In the data rows, the value 128 means zero.
Some points, one per row:
[167 147 138 126 153 132 148 134 111 133 143 120 137 126 157 138]
[132 170 117 136  93 120 132 110 178 170 144 137 165 159 152 123]
[147 142 114 129 123 140 150 136 130 159 140 113 139 120 132 121]
[179 181 118 116  61 153 121  95 189 145 155 132 153 175 194 154]
[109 119 127 135 123  99 137 154 115 133 106 135 133 115  95 114]
[128 103 183 137 255  68 127 210  29 101 142 154  92  43  99 132]
[194 187 129 127  90 193 125  68 137 143 134  94 151 178 184 145]
[109  85 219 199 255  67 172 255  74 113 145 221 133  36  58 167]
[ 93 113  78 102  73 156 119  72 110 114 108  96 113 102 118  79]
[124 165 134 157 129 132 156 140 152 144 105 122 150 137 120 132]
[ 81 105 180 159 215  73 129 201 125 114 131 184 138  77  77 129]
[ 95  79 213 204 255  16 131 255  42  83 127 229 119  33  45 159]
[147 159  97 104  14 153 103  62 172 142 136 116 107 151 149 122]
[148 176  55  62   0 202  89   0 198 145 130  66 140 255 202 116]
[147 138 133 137 125 134 146 121 112 124  94  94 109 101 130 117]
[113 110 199 179 255  51 139 250  58  78 112 180 121  62  76 175]
[134 135 121 134 106 120 128 107 119 135 103 101 127 107 110 110]
[ 92  98 231 185 255  43 153 255  64  60  99 179  89  21  59 156]
[158 160  75 102  50 173 116  80 163 136 137 108 124 178 164 124]
[ 61  71 200 158 255  35 148 255  60 110 138 206 111   0  28 137]
Then 25 other points, each followed by its number:
[107 102 134 133 162 115 170 215 141 162 147 169 151 137 126 140] 0
[130 143 129 143 114 139 140 102 101 135 127 111 150 130 150 124] 1
[154 151 112 129 107 180 136 101 114 138 119  89 130 130 134 119] 2
[106 104 139 135 148  96 135 167 104 120 109 140 136 110 107 120] 3
[130 103 185 143 251 112 144 203  73 154 152 151 130  76 102 133] 4
[115 141  86 116  26 164 102   5 214 149 160 110 146 199 151  87] 5
[146 178  78  85   3 213 111   8 232 164 160 104 142 246 206 120] 6
[116 110 102 114 110 114 138 120 110 142 131 124 144 133 144 117] 7
[120 138  75 105  39 174 117  30 187 125 119  73 120 192 143 100] 8
[ 76  79 193 167 255  18 141 255  54 102 149 228 117  29  58 145] 9
[120  82 206 176 255  39 154 255  66 112 134 201 110  30  61 157] 10
[126  88 189 136 255  67 157 255  66 137 157 158  91   7  73 135] 11
[125 108  85  94  48 111  96  81 107 135 130 117 155 131 151 111] 12
[128 146 110 129  29 146  79   6 215 122 156 160 164 213 169 118] 13
[152 110  72  94  49 120 110  94 123 135 137 122 156 150 162 126] 14
[139 118 114 127 112 118 138 118 100 115 117 114 136 129 161 135] 15
[159 171 133 154  82 184 135  53 195 136 135 103 144 187 163 114] 16
[136 125  94 106 104 198 158 118 117 145 133  91 143 152 158 117] 17
[121 130  98 123  48 148  84  24 192 113 138 131 143 195 150  99] 18
[ 91  90 228 222 255  45 162 255  75  84 105 229 101  26  39 168] 19
[142 116 105 105  93 117 137 119 115 129 124 116 154 133 175 143] 20
[129 143  47  80   1 199  87   0 221 155 166 116 181 255 185  90] 21
[121 110  77 104  92 193 153 118 150 143 117  77  98 106 113  78] 22
[116 106  97  98  87 118 133 119 119 136 127  87 106  83 114 103] 23
[ 69  70 201 207 255  27 140 255  63  82 122 237 105  25  31 144] 24
Which of these numbered points is nearest to each point below by angle, seen from the average point of the first points? Its number follows each.
[128 110 139 123 171 129 144 185 104 134 123 145 138 124 136 151] > 0
[148 141 135 129 115 118 158 142 117 138 116  96 125 129 155 152] > 20
[110  69 191 141 255  37 139 255  21  98 127 168  86  17  66 145] > 10
[133 126 148 126 195 108 128 195 110 128 115 142 112 104 116 159] > 4
[ 96 109 139 136 123 104 131 165 104 128  97 140 122 105  95 124] > 3
[174 160 120 121  82 180 132  78 140 160 141  85 137 137 138 125] > 2
[136 143 116 154 102 180 145  91 129 126 113 109 137 128 139 114] > 2
[114 115 105 107  87 115 110 100 101 130 133 114 138 111 132 116] > 12
[130 161  92 114  27 208 117  12 252 147 145 100 129 219 183 105] > 6
[ 66  72 158 125 229  34 124 236  63  59  99 162 112  49  84 144] > 9
[154 145 101 118  71 140 108  83  98 118 131 115 150 152 162 131] > 14
[ 99  95 118 108 162  80 134 187 112 134 123 134 120 104  89 119] > 3
[129 172 124 133  73 140 110  63 157 126 120 120 160 165 168 130] > 13
